In the data rows, zero lies at 7.5, halfway between 7 and 8.
Here is a table of points, one per row:
[ 4 10  9  9  6 11  8  2  7  4  8  9  2  8 12  8  9  9  6  3 11  9  6  7  3 11  9  8  5  5  7  4  4 10  7 10 10 10  8
  8 12  4  8 13  6  5  5  6  7  5  8  8  3  8  8 11  6  8  7 12  7 13  7  9]
[ 6 10  9 10  5 11  9 11  7 10 12  6  5 11  8 10  5  6 10  7  9  8  1  6  7 11  3  7  8 10  7  6 13 11  6  6  9  7  5
  8  8 12  6  8  3  8  9  8  8  6 12  9  8  8  7 11  8  4 10  9  6  7  8  2]
[ 4  5  9  7 11  1  1  8  8  9  3  6  6  8  1  7  5  8  8  8  5  8  8 11 11  6  8  8 10  6  9  7 11  5  9  2  6  6  8
 11 10  5 10  5  7  7  4  9  9  8  9  6  6  5  6 10  8  4  5  6  8 11 11 10]
[ 6  8  8  5  7  6 10  6  9  7  4 12 12  7  9 11 10 11  5 11  1  6  6 10  8 10  5  8  4  8  9  8  4  9 10  8  8 10  7
  7 10  3  9  6 11  9  7  9  9 13 10  8  8  5  6  9  4  3  7  8  4  5  9 11]
[ 8  8  8  4  8  6  7 13  5  8 14  2  5  1  6  5  6  6  7  5  3  4  5  5 14  6  9 11  4  8  7  8  5  7  4  5  5  6  5
 10  7 10  8 11  8 10 10  5  8 10  9  8  9  8  4  7  8  8  5  2  8  7  9  8]
[ 9  9  8  7  4 13  5  5  8  9  9 10  4 10  9  8  3  7  9  5  7  4 11  6 11  6  9  8  6  4  5 11  8  6  8 11  8  8  6
  5  5  7  3  6  8 12  9  9  9 11  9 11  8  7  5  5 10  6  6  7  9  8  5  8]
[ 7 11  9  6  9  9 13  7  9  2  5 12  6 12  9  6  9  6  3  5  8 10  5  5  9  6  7 13  8  7 12  5  5  9 11  6  7 11 10
  7  4  4  6  6  5 13  7  7  6  6  3  6 12  6  6  8 10  6 14 10  7 10  6  2]
[11  4  4 12 12 11  5  7 13  4  7  2  7 11  6  7 15  5 10  2  0 10  8  8 10 12  6  0  6  8  7 12  8  8  3  3  4 10  9
  8  0  6 10  8 15  8  9  9  5  8  7 11 12  4  8  6  3  6  6  7  8  6  4  4]
[ 9  7  8 13  6  4  7 13  7  9  5  6  6  7  7  8 11  5  4 10  3  5  6 10  6  7  8  5  7  4  6  6  4  6  6  8 10  8  8
  8  5  9  6  4 12  5  9  9  4  2  5  8 11  4  7  4  3  8  9  3 10  7  6  9]
[10  7 10  5  9  6  6  7  5  8  8 11  8  7  4  6  8  9  8  9  6 11 11  7  5  9  5  5  7  6  6 14  5  5  7  6  5  7  9
  8 10  7  8  5  7  4  7 12  9 13  4  4  7  7  8  6  3  8  4  9  8 11  2  6]
[ 3  9  7  3  6  8  9  9  3 11  5  5 10  5 11  5  6  9  5  6  9 12  9 12  9  7 10  5 10  7  7  8 11  7  4  4  3  6 10
  8 10  8  9  4  6  7  5  6  6  9  9  6  7 10 12  4  7  9  6  7  5  7  9 13]
[ 8  6  7  6  6  8  5  7  8 10  7  4 10  5  8 10  6 12 11  8 10  3  5 12  8  6  5 12  5 10  3 10  6  5  8  7  7 10 13
  8  4  6 10  6  5  5 10  8  9  9 10  5  4  5  9  8 11  7 12 11  6  6  6  7]
[ 8  8  8 10  6  5  5  9  6  5  6 11  9  6  7  3  6  6  0  7 11  5  7  2  8  2  3  6  6  9  7  6  7 13  7  7  4  7 10
  8  9  8 10 10  7  5  6  7 12 12  5  7  7  5  8  9  7  7  1  6  9 11  8 10]
[ 5  3  4  8 11  9  7  7  8  6  6  4 10 10 11  7  8  2 12  6  9  5  7  7  6  1 11  2  7  7  6  8 12  8 11 15  8  7  8
  8  7  6  6  5  5  7 10 11  7  2 10  7  9  8  9 10  4  7  6  4 10 10 11  9]
[ 2  6  7  6  9  8 10  9  7  7  9  9 11 12  7 10 10  9  5 11  9  5 13 11  6  7  7 11  9  7  7  8  8 11 10  8  5  6  6
  7  5  2  9 10  9  5  7 10  1  7  5  8  8  9 10  9  6  8  7 11  9 10  8  9]
[ 9 11  3  7  7  7  7  5  3  8  6  9 10  8 10  7  6  8  7  4  6 10  6  7  8 13  5  9  5 13  9  6  4  9  6  7  9  4  0
  6  7  8 11  5  8  6  7  6  6  8  9 14  9  9  7  8  8  4 11  5  4  7  4  5]
[ 9 10  8  4  9 10  9  7  8  9 12  9  9  9 11  5  8  8  8  5  7 10  8  7  6  6  0  7 11 12  5  3  8  3 11  8  5  8  3
  3  8  7  7  4  3  2  2  8  8  4  8  6  1 10  5  8 11  9  7  5  6  5  7 12]
[12  9  7  6  9  9  3  5  5  5  8  7 10  9  5  6  7 14 10 15  5 10  6  9  8  5 12  9  8 10 10  6  9 10  8  6  8 10  8
 10 12 11  9  5  8  6 13  9  7 10  7  9 10  8  8  7 11  7  4 11  6  6  7  5]
[ 8 11 11  8  5 15  7  6  9  7  6  8  6  6  8 13 12  6  5 11  9 11  6  1  7  9 14  6  7 10 11  5  6  5  7 11 12 11  7
  6  4 10  6 11  3  9 13  2 10  7  7  5  5  9  2 11  7  6  5  5  6  8  3  6]
[ 9  8  9  9  5  4  9  9  5  7  5  4  5  8  7 10  8  9  4  8  7  9 12 10  8  6  7 13  7 10  7  8  9  9  8  6  7  8  5
  8  9  5 11  7  8  8  7 11 14  6  8  6 11  9 13  4  6  9  4 10  9  2  7  6]
[ 6  1  6  9  6  2  9 10 10  7  6  9  6  6  8  6  5  7  5  7  9 10 11  6  5  0 10  7  9  8  7  8  5  6 10  9  4  6  7
 12 12  8  3 15 11  9  3  4  9 11 10  5  9 11  9  8 10 11 10  4  6 11 12  9]
[ 8  1  9  8 12  8 13 10 13  9  8 11  8  4  6  9  4  3  5  9 10  6 10  9  7  8  5  4 11  6  9  7  7  9  7  9  7  7 10
  6  9  7  7 10  4  8 12  9  6  3  5 10  7  8  7  3 10  7  7  6 12  3 10  8]
[ 7 10  5  5  9  7 11  8  8  7  9  7  9  7  7  4  2  3  8  7  8  8  5  8  4  8  8 15  8  6 11 11  6  7  3  9  7  3  8
  6  9 10  6  7  7 12  6  2  7  9 13  5  0 10  9  8  5  7 11  7  6  7 13  5]
[10  6  7 11  8  7  5  9  7 14  7  8  9 10  7  6 10  7 14  9  7  7  7  7  2 10  8  5  7  4 10  7  9  3  8  5  8 11  5
  9  5  8  8  8 11  8 10 12  4  6  4  8 11  5  8  4  7  7  2 11  4  8  5 12]
[ 5  7  6  8  7 10  6  7  3 10  7 11  7 11  9  8 11  7  4  9 10  9  9  1  4 13  6 11  4  8  5  4  7 13  7 11  9  7  7
  5 11 11  6 11  3  7  5  6  7  7  3  4  6  9  8  7  9 10 13  9 12  3  4  4]
[14  6  9  4  6  2  4  6  6  9  7  6 11  6  9  6  5  9  8 10 11  9  7 12 11  9  6 10  5  4  9 10 12  7 11  8  7  6 10
  7  4  7 10  5  6  7  3  5  9  7  7  7  6  6  8  6  9  8  5  8  5  6  8  7]
[ 5  5  9 13 10  5  9 10  8  1  8  6  4  6  0  8  6  9  8  4  6  3  9  9  9 15 13  5 11  8 12 11  7  9  8  3  7  5  6
  5  6  7  6  8 11  8  7  4  8  7  3  8 11  4  4  9  8  9  8  8  5  6  8  5]
[ 7 11 10  8  9  6 13  3  9 11 12  8  7  5  8  5  6  3 11  4 10 11  6  8  9  7  7  9  6 10  5  3  6  6  7  9 12  3  9
  3  8 10  6  5  7  7  5  4  6  7  9  7  7  9  9 10 12 10  9  9  9  7  9  3]
[11  6  9 11  3  6  5  7  7  4  8  7  7  9  8 15  9 11 12  6 11  4 11  4  5  7  7  4 13  3  8  7  8  7  3  9  8  8 10
  8  6  6  8  9  8  9 10 11  6  6  7  8 10 10  7  9  7  5 11  7 14 11 11 11]
[ 8  7  5  9  5  8 11  7 10  7  8  4  8  8  8 10 11  7 10  9  7  7  3  4  9  8 13  2 12  7  5  8  9  6  9 14  9  8  9
 10 10 11  4 14  9 12 10  9  9  7 11 10  6  9 11 10  6 14 11  7 11  9  6 13]
[ 5  9  4  3  6  9  5  3 11 10  7  8  7  3  7  5  6 11  9 10  9  5  7  9  9  1  6  7 10  8  6  8  9  4  8  4 13  7 10
 10  5 10  8  2  7  7  7  7  7  8  7  8  5  8  6  5  9 11  7 10  3  5  7  6]
These points spread out most along one direction. Take the direction at right angles to it along which they spread out most. Go by this last direction. How many in every 100 of the points above lie lower along it than each point below? Answers are rounded to whole numbers. More than half of the points above lie lower than the first one.
[ 5  3  4  8 11  9  7  7  8  6  6  4 10 10 11  7  8  2 12  6  9  5  7  7  6  1 11  2  7  7  6  8 12  8 11 15  8  7  8
  8  7  6  6  5  5  7 10 11  7  2 10  7  9  8  9 10  4  7  6  4 10 10 11  9] ~ 77
[ 5  9  4  3  6  9  5  3 11 10  7  8  7  3  7  5  6 11  9 10  9  5  7  9  9  1  6  7 10  8  6  8  9  4  8  4 13  7 10
 10  5 10  8  2  7  7  7  7  7  8  7  8  5  8  6  5  9 11  7 10  3  5  7  6] ~ 10
[ 9  9  8  7  4 13  5  5  8  9  9 10  4 10  9  8  3  7  9  5  7  4 11  6 11  6  9  8  6  4  5 11  8  6  8 11  8  8  6
  5  5  7  3  6  8 12  9  9  9 11  9 11  8  7  5  5 10  6  6  7  9  8  5  8] ~ 58
[ 9  7  8 13  6  4  7 13  7  9  5  6  6  7  7  8 11  5  4 10  3  5  6 10  6  7  8  5  7  4  6  6  4  6  6  8 10  8  8
  8  5  9  6  4 12  5  9  9  4  2  5  8 11  4  7  4  3  8  9  3 10  7  6  9] ~ 68
[10  7 10  5  9  6  6  7  5  8  8 11  8  7  4  6  8  9  8  9  6 11 11  7  5  9  5  5  7  6  6 14  5  5  7  6  5  7  9
  8 10  7  8  5  7  4  7 12  9 13  4  4  7  7  8  6  3  8  4  9  8 11  2  6] ~ 16
[ 8  8  8 10  6  5  5  9  6  5  6 11  9  6  7  3  6  6  0  7 11  5  7  2  8  2  3  6  6  9  7  6  7 13  7  7  4  7 10
  8  9  8 10 10  7  5  6  7 12 12  5  7  7  5  8  9  7  7  1  6  9 11  8 10] ~ 35
[ 9 10  8  4  9 10  9  7  8  9 12  9  9  9 11  5  8  8  8  5  7 10  8  7  6  6  0  7 11 12  5  3  8  3 11  8  5  8  3
  3  8  7  7  4  3  2  2  8  8  4  8  6  1 10  5  8 11  9  7  5  6  5  7 12] ~ 23
[ 3  9  7  3  6  8  9  9  3 11  5  5 10  5 11  5  6  9  5  6  9 12  9 12  9  7 10  5 10  7  7  8 11  7  4  4  3  6 10
  8 10  8  9  4  6  7  5  6  6  9  9  6  7 10 12  4  7  9  6  7  5  7  9 13] ~ 6
[ 9 11  3  7  7  7  7  5  3  8  6  9 10  8 10  7  6  8  7  4  6 10  6  7  8 13  5  9  5 13  9  6  4  9  6  7  9  4  0
  6  7  8 11  5  8  6  7  6  6  8  9 14  9  9  7  8  8  4 11  5  4  7  4  5] ~ 45
[ 4  5  9  7 11  1  1  8  8  9  3  6  6  8  1  7  5  8  8  8  5  8  8 11 11  6  8  8 10  6  9  7 11  5  9  2  6  6  8
 11 10  5 10  5  7  7  4  9  9  8  9  6  6  5  6 10  8  4  5  6  8 11 11 10] ~ 3
[ 8 11 11  8  5 15  7  6  9  7  6  8  6  6  8 13 12  6  5 11  9 11  6  1  7  9 14  6  7 10 11  5  6  5  7 11 12 11  7
  6  4 10  6 11  3  9 13  2 10  7  7  5  5  9  2 11  7  6  5  5  6  8  3  6] ~ 97
[ 6  1  6  9  6  2  9 10 10  7  6  9  6  6  8  6  5  7  5  7  9 10 11  6  5  0 10  7  9  8  7  8  5  6 10  9  4  6  7
 12 12  8  3 15 11  9  3  4  9 11 10  5  9 11  9  8 10 11 10  4  6 11 12  9] ~ 42
